rotation ticks, each row followed by its count of ticks
The counts run from 0 to 651.
[145 100 116 116 119 104 182  78  83 116  80 156 125 109 128  94 125  99
 114 133 127 117 117 159 172 111 102  98 111  97 109 160 129] | 503
[123 121 125 116 156 164 126 101 134 126  92 183 129 146 165 106 157 139
 111 157 141  89 126 115 135 146  89 118 107 127  70 187 108] | 290
[110  74 100 160  91 127 136  82 110 116  84 151 143 105 145  98 168 141
 118 130 152 113 112 108 137  91 111 102  88 132  86 141 143] | 130
[141 123 153 111 144 148 149  98 104 151 114 153 115 166 133 138 185 137
 149 163 129 111 168  96 149 128  95 186 100 134  84 125 117] | 4
[120 117 156 175 164 139 143 117  99 137 107 180 138  99 158  61 117 128
 126 137 132  98 124 112 131 129 183 101 136 140 137 119  87] | 470
[134  99 181 106 205 163 141 114 141 117 146 118 119 133 168  87 159 127
 105 138 137  86 164 139 142 108 103 142 128 125 134 117 132] | 211
[139 138 146 171 125  92 155 101 100 161 104 159 132 125 130 118 144 140
 140 134 125  50 134  97 158 157 129 165  89 101 114  99 143] | 257
[130 109 143 145 135 137 172  98  97 140 108 183 128 130 114 102 175  93
 155 114 143 130 154  96 158 106 134 140 169 160 131 110  79] | 164
[116 111 134 116 175 158 149 103 115 106 117 187 112 119 164  90 144 125
 121 122 165 110 112 138 148 125  78  82 124 131 107 178  99] | 124
[145  98 132 117 114 112 180  94  87 114 101 131  87 117 116  88 142 139
 135 156 128 166 141 139 170  74 127 137 120 110 133 127 123] | 173
[115 117 130 133 128 156 153 100  70 135  91 185 148 131 163 136 133 149
 147 165 164  98 117 101 134 114 127 109 107 159  76 160 105] | 401
[133 112 157 106 174 142 147  83 144 125  92 136 123 144 133  94 198  98
 104 124 109  87 164 129 145 143 121 146 169 129 130 136  96] | 215
[152 100 147 137 178 131 122  71 110 147 127 116 130 106 122 106 151 138
 121 133  86  73 150 138 159 145 113 160 108  96 104  87 137] | 535
[147 121 166 150 186 117 167 103  82 134 154 150 112 100 143  83 103 122
 163 133 143 108 147 147 169 103 139 125 113 107 140  82 128] | 645
[144 107 178 123 147 123 200  99  90 127  92 112 132 126 129 124 163  84
  99 131 130  96 164 133 156 100 126 145 135 119 135 107 153] | 103
[108  98 112 118 111 138 116  77 110 115  71 148 140 108 143 120 179 166
 121 136 144  81 112 107 157 137 127 122 131 151  78 153 109] | 294
[107 113 161 153 152 137 157 124 125 123 130 141 139 134 183 114 170 138
 144 112 194  69 139  97 145 100 122 130 115 153 122 101 142] | 584
[130 106 143 137 178 160 130  87 133 143 135 176 132 142 140 125 187 110
 146 109 147  85 147 102 149 141  72 139 124 138  93 135 102] | 56
[129 122 151 174 119 116 170  95  97 156  78 157 156 121 145  88 134 112
 106 158 106  79 146 115 122 129 185 131 107 117 123 122 118] | 634
[106 123 166 161 138 108 183 132 123 118 103 159 132 141 182  83 155 134
 129 137 180  82 141 103 119 100 165 136 124 131 138 113 113] | 418
[124  97 120 129 125 175 143  84  92 127  72 168 132 101 113 123 177 112
  78 139 118 116 112 113 136 124  91  97 136 142  98 161 113] | 615
[158 107 146 103 152 150 153 109  99 109 109 150  69 113 103  99 174 165
 129 153 134 158 138 104 174 102  97 162 149 134 125 113 109] | 553
[123 113 152 120 159 126 163  81 122 121  99 152 142 129 140 116 179  68
 123 101 138  73 153 146 161 139 104 120 154 123 128 140 108] | 433
[138 118 124 116 104  85 177  88 119 118 101 154  99 144 124  87 173 120
 180 134 152 133 153 117 178 107 134 177 127 110 120 125  92] | 494
[142 123 159 133 183 145 114  95 121 131 138 135 105 113 135  97 147 174
 147 139 131  72 150 103 165 151 136 171 138 132 119  90 101] | 152
[148  85 133 131 164 143 140  97 121 116 131 149  82 110 120  78 144 135
  91 145 116 150 122 126 144  93  55 119  99  95 116 140 137] | 447
[124 100 146 138 122 121 171 113  68 113 106 128 122  94 167 106 115 167
 115 150 163 102 114 126 143  77 118 107  86 115 115 120 176] | 27
[137  92 106 157 145 115 133  77 123 140 136 173 112 120 115  96 180 126
 159 103 141 116 129 112 163 116  66 144  96 103 105 117 120] | 439
[133 120 134 136 127  97 141 117 122 111  99 128  94 115 148  90 134 194
 106 153 140  90 120 119 156 124 104 147  70  84 113 131 165] | 352
[121 115 135 120 130  94 152 106 129  77  79 120  99  96 148  54 140 164
  94 131 146  86 113 148 163 123 148 120 130  98 138 136 124] | 355
[121 119 130 176 138  99 133  98 143 128  90 166 139  99 138  67 169 124
 113  96 131  61 118 109 150 157 147 126 136 106 134 118 101] | 363
[128 101 149 141 108 118 169  99  57 115  84 127 125  81 134 116 116 164
 114 161 146 102 117 127 154  89 138 110 113 129 115 105 165] | 408
[145 106 159 127 191 128 146  86 114 138 135 123 125 120 147 103 126 122
 114 128 110  62 153 161 156 146  79 147  96  87 113 110 155] | 47
